A single turn carries every row of the set below to another of its rows. Some are shown first; where does it send the rows asked next?
koven: [  1   3   9   0  18   6  -1   0  -8   8   4  -4   0  14  -4  10 -15  -7
  17 -10   8 -16 -25   9 -11   3  10  -5   3   5   2 -12  13  12   8   9
  14  -2]
Fepo: [ -7  11  -2  -9  13   0 -14   5  -6  20   1  -8   1 -16   1  -2 -14  -1
   8  -5   1   4 -25  11   0   4   7 -10   8  23   1   0   2   4  12  12
  19 -13]
Fize: [  8   8  -6   4  15   3  -6  -2  -7  13   7 -11  -1 -12  -1  -2 -30 -13
   4  -6   5   7 -27   8  -6  13   2  -5   1  -3   4  -5  -5  12  10  10
  14 -14]
lan: [  4  -1  -8   1  20   5  -6  11 -10  18   0   8   1 -14 -13   4 -12   4
   8  -9  -3  -3 -15  11  -8   2  15  -6   2  18   3  -8   2  -6  22  -1
  17 -12]
rugob: [  0   4  -4  10   9  -6   7  13  -5   9   2  -2   6 -14  -3   5  -7  -3
   2   2   8   3 -24   3  -4   5  25   2  11   7  12 -12   7  -5  16   8
  14  -5]
Taza: [  6  16   0   2  15   8  18   0 -10   7 -10  -6  16 -12  -4   4 -13 -13
   4  -8  11  -1 -12  10 -10  13   9  -8   1  13   6   2  13  -9  10   3
   6   1]
nipe: [  4  13  -2   0  12  -6  11   0   0   6   7   1   5   2  -2   8 -20   6
   3   3   6  -4  -1   7   0   7   9 -11   0  -6   8   3  -4   2  13  12
  10   0]
Biluv: [ -2  12  -1  -1  18  17  10  -9  -2   3  -5   4   5   0 -12  19   0  -9
  15 -13  -2   4 -10   4 -15   6   4  -8   5   7  -2   0  10   9  13  12
  16  -5]
tubap: [  6  13   9  -2   3  17  -3  -3   0   6  -1  -8  -8  -2  -4  16 -10  -7
  14  -4  -1   2  -8  -4   0  13   0  -4   8  10  10   3   7   9   7   9
  10  -3]
nog: [  0   9   7  -4  10   5   9  -2   4  13   4 -17   8   9  -8  11  -6  -6
   7   2   0  -2  -9   2 -13   3   8  -1  -9   3   3 -18   6   3   9  -6
   6   1]
nosab: [-10   1   4   3   4  19   6  -1   4   3   0  -3   1  -1  -5   6  -4  -3
  10 -12   8   5  -4   5  -5   5   8   1  -7   5   1  -1  17  -2  13   8
  24   9]
sur: [  0   4   1  -9  10  -4   2  -2  -3  11  -1  -2  -7   2  -7   7  -9  -4
  22 -22   9  -2 -32   6 -13   7   9   7  -2  -1   1  -2  10  10   7   1
  24  -6]
Por: [  6  -6 -10  -6   8  -3   8   9 -12   6   7 -12  -5 -18  -3 -10  -9   1
  -2   5   8   0 -27   5 -13   7  13  -2  -5  -1   6 -10   6   2  12   3
  14 -13]
Sadi: [ -7   7 -14   8  10   0  14  -1 -12  17   9  -2  -3  -8   2   5 -10 -10
  13  -8  -8  -5 -10   9   2  13   6  -4  -7  12 -11  -8  13  -4  19  10
   5  -3]
nolun: [ 12  -1   2  -2  21   1   1  10 -11  10   2   1   9   0  -8   8 -14   3
  11  -5   0   2  -9   6  -3  20  -1 -10  -6  15   2   7  10   4  13  11
   2   0]
gito: [  2  16  13  -7   8   3  -8  -7  -2  -2   0  -9  -3   1  -9   9 -12  -2
  12  -4  -1  -1 -13   0 -13  15   7 -10  -2  -6   2   5   5   4  26   9
  25  -6]
kar: [ -1   4 -14   4  16  -1   7   3  -7  11  -1  -5   2 -14  -5  -8  -4  12
  11  -3   6  -5 -23  15  -9   8  13   0 -10  10  -2 -20   6  -6   8  -2
  15  -9]
bezat: [ -4   3 -13   1  15   3   6   3  -5  13  11  -8  -3  -6 -10  -3  -8 -22
   2   3  -4  -1 -15   9   4   1   5  -5  -2   4  -2   6   7   8  18  10
   7  -1]
nolak: [  3  10   6  -7   7  12   5   1  -6  -8  -6  -8   4  -6   0   9  -2   8
   9 -12  10   6 -24   1 -19  14   7 -10   9   2   2 -13   8   2   5  11
  23  -9]
Sof: [  0   5   3  -3  14   6   7   3 -18  11   2 -24   1  -3  -7  11  -4   5
   0 -13  -5   2 -16  -8 -15   4  -1  -3  -7   9  -7  -2  14   6  14   3
  15  -1]
Fabi: [  2   9   5 -13   3  -3  13  -7  11   7   3 -10  -7   1  -8  -1  -6   2
   8 -10  -2  10 -16   6  -3   5   7   1   1  -4   7 -14   7   5   2  -4
  11  -4]
voke: [ -6   8   4  -6   7   5  11  -1  -7  -3  -6  -4 -11  -2  -3   3  -8  11
  19  -8   1  -8  -2  -1 -18   3  13  -7  -4  11   0  -2  18   2  14   8
  17  -4]
nin: [  6   0   8  -9  14   6   9  -9 -12   7   9  -9  -9  -1 -14   2  -9   9
  -2 -16  -8   8 -18   4  -6   4   1 -11   4   1  -6  -4  15  10  17   7
  11 -11]
davez: [ -5  12  -6   8  12   7   3   8 -13  12  -2   1   3 -10   3  -9 -21   2
   5 -13  -9   2  -3   2   0  -2  15   0   5   3   1  -7   2  -4  13   4
   3 -11]
zanam: [-11  10  -8  -7  13  -2   0  -4  -7  17   5   5   4  -9  -1   5  -5 -14
   6   6   6   7 -18   9  -4   1  18   2  12   2   2   2   3   1  12   8
   4 -17]
potop: [ -2  -2 -19  11  13   7  11   7 -10  10   2  -2  -4 -12  -3  -3 -21  -5
  13 -15  10  -2 -14   8 -10   1  10   1  -8  13  -8 -10   5   2   9   2
   5  -6]
noke: [-10   0  -8  -6   9   3   3  -4 -14   9  -3   3   7  -7   2   1 -11  -4
   2 -11   9  -5 -20  11 -16  15   5  -5  -5  19   9  -1  15   9  15  -5
  21   8]
Bod: [  7  -1  -1 -15  11   1  -6   1  -5  -2  -2  -1  -1 -18   7   7  -8  10
   7 -12   2   4 -22   4  -2  12  -2   4  -9  11  -1  -2  11  11  18   5
   4 -13]
duka: [ -3  17  -7   4  24   0  -5  -8   0  18   4  -7   4  -7  -7  -2 -10  -9
   8   3  -7  -1 -23  18   5  12   0  -6   1   4   3  -5   0   7  10   9
  15  -7]
rute: [ -9  -3  -8  -7  12  -2  -3   9  -6  11   6   5   5   1   7  -1  -9 -11
   8 -11  -7  11 -14   3   1  11   7  -3   3   4  -9 -10   2  -5  25   9
  12  -4]
dide: [  7   7  -3  -3   8  -7   4  -4 -14  15   9  -9  -3 -17   7   1 -16   0
   5   0  -4   3 -26   8  -9  25   6  -7  -4  -3   4 -16   4   0  16   9
  16 -19]
San: [ -3  -7  -1  -5  16  -8   7   5  -8  16   1   0   6 -10   8  -3 -15  -3
   9  -1  -8  11 -17   0 -16  13  12  -4   0  14  12 -17   7   9  20  13
  16  -9]
Bamed: [  8  -1   6  -6  -2  17   5  -2  -4   5  -1  -2  -6  -5  -9  12  -6   9
  15  -6  15   6 -11  -1 -17  13  12  -2  -5  11   2  -6   8  -2  13  -2
  10 -14]
pabo: [  2   4 -12 -11  13   8  -2  -2  -9   8   4   8   0   9   3   6 -17   4
  -3  -8   5   0 -20  14   0   8  -1  -6  -1   1  12  -3   6   5  18  13
  28  -6]
fam: [ 12  18  -6 -13  13  11  10  -7  -2   1  -7  -1   3 -13   6   7 -13  -3
  -2 -10   9   4 -20  12  -1   2   5   2   1  -2   7  -5   7  -5  15  11
  11 -20]
Lumo: [ -7  10  -3  -6   1  -9   8  -9   1  -1   0  -3   5 -22   5   6 -11   4
   4  -4  11  -4 -11   3 -11   7  13   0  -8   3   1  -2   1   8  18  -5
   7   0]
nol: [  2   9   8  -4  11   8  12  -9 -11  24  -1 -13  -6 -20   0  16 -10  -3
  12 -15   8  -5 -14   0 -12   4   7   5  -3   2  -1   0   8  -5   4   2
  21  -6]
fumu: [ -3  13   3   5   7   1   0  -3  -6  18   2 -11  14 -15  -1  -7 -23  -1
   4  -7   3  16 -17   3 -10   7  17  -2  -6   6   3  -2  -1   3  25   8
  12 -18]
guk: [ -1   2  13 -11  10  17  -3  -9  -5   6   0  -2   0  -6   0   3 -10   1
   4   1   4   6  -9   4 -19  11   5  -3  -1  -9  15  -5  10   7   4   5
  26  -8]
befe: [  8   5  18   2  12  15   9 -11  -6  16   9  -8  -6  -9  -4  11 -17  -3
   5 -13  10  -8 -15  10   1   5   9  -9   7  -1  -4  -9   9  -7  12  10
  15  -6]

Taza goes to Bod
Fabi goes to koven
tubap goes to voke
Where do these go?
potop goes to dide
rugob goes to Fepo

A single turn carries every row of the set below to another of its rows. Some are shown first; where does it send the rows asked next?
vop: [  7  -3   2  -5  -6  18   4   2  -5   3   8 -22   6  18   9  -9   2   8
 -12 -14]
resef: [-14 -16  12  -7  12   7  -4   2  -3   5  -6  -6  -4  20   5  -3   1  -1
 -10   0]
Faba: [ -5   3   4   2  -9   5   6   3  -6  -3  11 -20   6  23  -4  -8  -8   6
  -7   6]
mig: [-12   7   3  -8   8   1   4   3 -15  11  -3  -4   6  19  10 -13   5  -3
  13   3]
fenat: [  5  -8   0  -1  -4  19  10   4  -1   9  10 -21   3  15   8 -14  -8   3
  -6   2]
Kodi: [-15 -13  10  -4  11   0  -4   4  -2   5  -4  -9  -5  21   0  -5   5   2
  -3   6]
Liva: [-15 -12  11  -6  11   1  -6   3  -6   1  -5  -9  -3  24   1  -3   7   4
  -7  -6]
Sima: [ -2   4   9  -6  -9  13   2   0  -9  -4   8 -18  11  25   4  -5  -1   3
 -16  -7]
Mev: [  4  -1  -2   0  -8   7   5   5  -2   3  12 -24   2  17   0 -13   1  14
  -2  -2]
fime: [  6   4   1  -5  -5  -1  -2  -2 -13  -2  -7  -7   9   1   6 -14   3  -1
  -7  -8]
Mem: [-10   3   7 -10  16   6  11   6   0   7  -5 -18  -1  12  15  -1   8  12
  -7  -2]
kopof: [-12   2   5  -5  14   3  12   7   0   7  -5 -18  -5   8  14  -1   1  13
  -5   3]
Vafel: [  1  -1  -5   6  -1  -2   7  -1 -17  -2  -5 -10   6   3   1 -17  -2  -3
   3  -2]
bonof: [-10   7   8 -12   2   5  -5   2 -12  10  -7  -1   0   6  17  -9  -9  -3
  -2  -1]
bavag: [ -8  -9 -12   4   3  -5  -1  -2 -10  -5   9  -9   6  17  16 -12  -4  -2
   4   2]
kuze: [ -5  -2  -6  -5  -3  -7 -12  -3  -8  -7   7  -7   7  13  19 -10   0   2
  -8  -5]
tefif: [ -3  -5   6   0  -4  19  11   0  -7   3   9 -17  10  24   5 -10 -11  -5
 -10   5]
kem: [-15   5   1   0   6   2   0   2 -25   3  -6  -7  -1  14  12  -6  -4   2
   4 -13]
bavo: [-12  -2   4  -4  17  10  15   5  -3   7  -5 -18  -2  12  17  -1   3   8
  -6  -1]
tolu: [  5  -2   0  -4   2   8   8  -3 -12   3  -6  -6  13   6   8 -19   4 -11
   1  -1]
giki: [ -3  -8  -6  -8   3   4  -4  -4  -5  -1   9  -3  13  18  23 -14   3  -9
  -3   0]

mig goes to bonof
Liva goes to Kodi
Where do these go?
Mev goes to fenat
giki goes to kuze
Faba goes to tefif
bavo goes to Mem
tolu goes to fime

A single turn carries every row of the set below to another of its rows. Some are shown first; where does it send the rows asked next?
bibo: [-12   1  -8   0   1   1   6   6   5  -6   2   4   7  -1   5   5   7  -9]
Rorof: [  6  10   7  -1  -3   1  -1   1   9   5 -17  -9   3   8   4   1   5  -3]
kud: [ 1  9  3  0  6  9 19 -3 -5 -1  4 10  1 -5 -9 -4  5 -2]
Dil: [  5   7  -3   2   5   0   1 -11  -6  -6  -1  -5  -4  -8  -1 -10  -9  -3]
Tun: [ 2  4  6  5 -8  0  1  6 14  8 -3 -9  0 11 -8 -5  5 -3]
Tonik: [ -8   3   8  -9   5   7   5 -10  -1  -4  -3   6  -2  -1   4  -8   3  13]
neke: [ 10   3   8  -1  -6  -4   5  -2 -11   0 -13  -7   2   0   1  -5   4 -14]
kiv: [-4  2  0  5  5 -3  4  8 -4  3 -1 -2  2 -8  7  9 -9 -8]
Miz: [ -2   3   4 -11   0   2   2  -8   3   3   6   3  -4   1  -2 -17  14   9]
Nemi: [  2   7  -6   7  -9  -5  14   7   6   2  -5  -8   4   1  -1  -2   0 -12]
taves: [ 6  3  3 -6 -4 -3 23 -4 -1  0 13 -8  0  6  1 -1  5 12]
Muk: [  2   4  -2   6   1   6  15   6   6   2  -3   5   2  -1   4   7   4 -16]
tor: [ 2 -2  6 -5  2  3 -3 -3 13 -1 -5  3  5  2  9 12 10  0]
dapif: [-3 11 14  1 -1 -9  0  8  7  9 12 -6 -3 -1  2  5 -6  3]
dobu: [ -1   2   0   6   3  -6   4  -9 -14  -1   3  -2   7   4  -1   5   4  14]
nuf: [-1 12 12 -8  6  2  9  4 16  4  2 -7 -6 -4  9  0 10 -4]
konan: [  0   5  -3   3 -12  -7   2   4  11  -1   2  -6   9  13  -2   5   9   1]
ruf: [16 -5 10 -7 -1 -2  4 -2  6  0 15 -7 -1  7  4  1  2 -9]
bedud: [ -8   2   7   3  -1  -2 -10   4   6   0   5   4   8   4  -2   6  -7   2]
Tipes: [-2  5  7 -4 -5 -1  9  3 20 -1 15  6  1 -1  0  3  5 -2]
sov: [ 9  8  8  0 -9  1  9 -5  3 -3 -3  6  2  6 -9 -7  4 16]
bubav: [  9  13  15 -10  -5  -1  10   2   0  -2  -7  -5  -5   0   2 -10  12 -10]
medap: [-3 -3  4  5 -3 -6 -3  2  1 12  1 -4  2  7  7 10 -9 -2]
mov: [-3  6  6  0  0 -2 13 14 11  2 16 -7 -4  4  6  4  3  0]
pera: [-10  15   2  -2  -3  -5  16  -3  -5  -2  14   5   1   5   2  -5   5  11]
dabe: [15 19  4  3 -1 -6  6 -5 -4 -4  9  2 -5 -4  2 -1 -9  4]
Soku: [13  7  4  0  1 10  6 -7 -3 -4 -3  7  9  7 -4 -6 11  6]
Keguv: [  3   2   9  -3  -3  -3   5 -16  -8  12  -1   7   1   3   1   4  -5   7]
vak: [ -2   7  15  -7   2  -8   6   5 -13   0   9  -4  -5  -7  10   0  -3  -7]
nebo: [ 12  18   1  -2   6  -2  -1  -5  -4  -9  -1 -13  -4   4   4  -5   5   8]
Vegov: [  3  24  -8  -2  -4  -5   5  -4  -4  -5  -3   0  -6   1   2 -12   2  -3]
gor: [-5  6  8 -7  5  4 -3  8  8  6 -8  3 -6  3 11  6  8 -2]
puvu: [ -5   6   1  -2  -6  -4   2   0  -6   5  -2  -4  -2   6 -14 -12   4  11]
vug: [ 0 14  6 -7  0 -3  1  4 -9  0 12 12  0  4  5 -2  4 16]
sepen: [  4   0  -6   0  -5  -3  17 -10  -4  -1  -3   9  -1  -6   1  -1  12   4]
saf: [  6   6   7   4  -8 -11  12   5 -15  -1   5  -8   2  -2   1  -1  -4 -12]
lidiz: [-1 -1 -4 -9 -3 -7 -7  9 -4 -1  2 -9 -3 10  1 -8  6 -9]
kab: [  3  11  23 -10  -1  -5   0   4  -3   0   4 -10  -6   1   4  -7   3   0]
doke: [  2  -5  -4   0   4   0   9  -2 -12  -5  14  -2   6  -1   4  -2   1  10]
Kazu: [  4   8   4  -2   5   4   0  13  -3  -7   8   3   1   5  -7  -6   1 -15]
Zibo: [  8  12  -1  -8   2  -9   5 -12   0  -1   6  -5 -12  -7  12  -4   3   4]
Vuv: [  5   3   9  -7  -2  -4  -5  -3   1   7   7  11  -3   2   1  -2  -4 -16]
zepev: [  5   2  -9  -1 -12  -6  10 -10  -8   5   2  10   5   5   2  -6   3   2]
zuso: [ -2   9   0 -12   4   2   9   3 -11  -2  -8   4  -2   3   9   3   9  12]
lelor: [ 12   8   2 -12  -2  -5   3   9  -2  -3   3   1  -1  12  14   7  10  -8]

taves goes to Keguv
Muk goes to Tun
bubav goes to kab
Where do these go?
lelor goes to ruf
pera goes to dobu
bibo goes to konan
nuf goes to dapif
Vegov goes to nebo
Soku goes to Miz

A single turn carries every row of the set below to another of its rows. Some are shown first; where does it send the rows asked next?
Sinep: [  2  -7   0   4  -7   6   6   6  -9  10 -32   7   5 -19 -11  -8   4   0
   7  -3]
pid: [  5  -3  -1   2  10   7   2   0  -5   5   6   0  -7   1 -11  -6   2  10
  14  -1]
kivi: [  3  -5   0   5  -8   7   7   6  -9  10 -32   7   3 -19 -10  -9   5   0
   8  -4]
soni: [ -1   0   0   6  -8   4   7   2   2   7 -26   7  14 -11  -3  -6 -11  10
  11   0]
poma: [  6  -4   3   1  -6   1   4  -3  -1   6 -12  12  -4  19  -3  -6  10   6
   1   1]
meko: [  7  -4   1   1  -6   1   5  -4  -2   7 -13  11  -4  19  -3  -7  10   5
   1   1]
vizel: [  6  -1  -1   4   9   6   3   0  -6   6   6   0  -8   0 -10  -6   3  10
  16  -2]
Tusil: [  1  -8  -1   4  -7   6   5   7  -9   9 -32   8   4 -20 -11  -7   5   1
   6  -3]
zat: [ -2  -1   0   4  -8   5   7   2   3   6 -27   7  13 -12  -3  -6 -11  10
  10   1]
rufim: [ 17  -9  -4  -8  -1   4   5   5  14   9  -6   4 -14  -9 -13  -9   1   0
  11  -6]
Sobu: [ -2   1   1   7  -8   5   8   3   3   6 -26   7  14 -12  -3  -5 -10  10
  10   1]
lume: [ -4   0   1   7  -8   5   7   4   3   6 -26   8  13 -12  -4  -5 -10  11
   9   1]
bepo: [ 11  -4   1   1  -2   4   3  13  16   5  -3  11 -15 -10 -15  -7   6   5
   8  -4]
davap: [  0  -6   1   6  -6   7   6   7  -8   8 -31   9   4 -19 -12  -7   6   2
   6  -2]
tizi: [  6  -5   2   0  -6   1   4  -3  -1   6 -14  12  -4  19  -4  -6  10   6
   1   1]
Bubid: [ -3  -2   0   5  -7   5   7   3   3   6 -26   7  13 -13  -4  -5 -11  11
   9   2]
Datu: [  6  -4   2   0  -6   1   5  -3  -1   6 -13  12  -4  19  -4  -7  10   6
   1   1]
Zazak: [  5  -2   0   3  10   7   2   0  -6   4   6   0  -9   0 -11  -6   3  11
  14  -2]
Gado: [  5  -1   0   4  10   6   2   1  -6   4   7   0  -8   1 -10  -6   3  11
  15  -2]
zaf: [  6  -5   1   0  -6   1   4  -3  -2   7 -13  12  -4  19  -3  -6   9   6
   1   1]
foz: [ 15   0   2   3  -5   5   7   9  14   6  -2   8 -14  -9 -12 -10   7   2
  12  -8]
gidu: [  6  -3  -1   3  10   7   2  -1  -6   5   6  -1  -8   2 -11  -6   2  10
  15  -2]
tif: [  1  -4   1   6  -8   7   7   8  -9   8 -31   8   4 -19 -11  -8   7   1
   7  -3]
gar: [ 17  -3  -1  -3  -3   4   9   5  13   9  -3   4 -13  -9 -12 -11   4   0
  13  -9]
Gon: [ 12 -10  -2  -6   1   5   1   9  15   6  -5   7 -15 -10 -16  -6   3   4
   7  -3]

zat goes to lume
gidu goes to Zazak
Where do these go?
bepo goes to gar

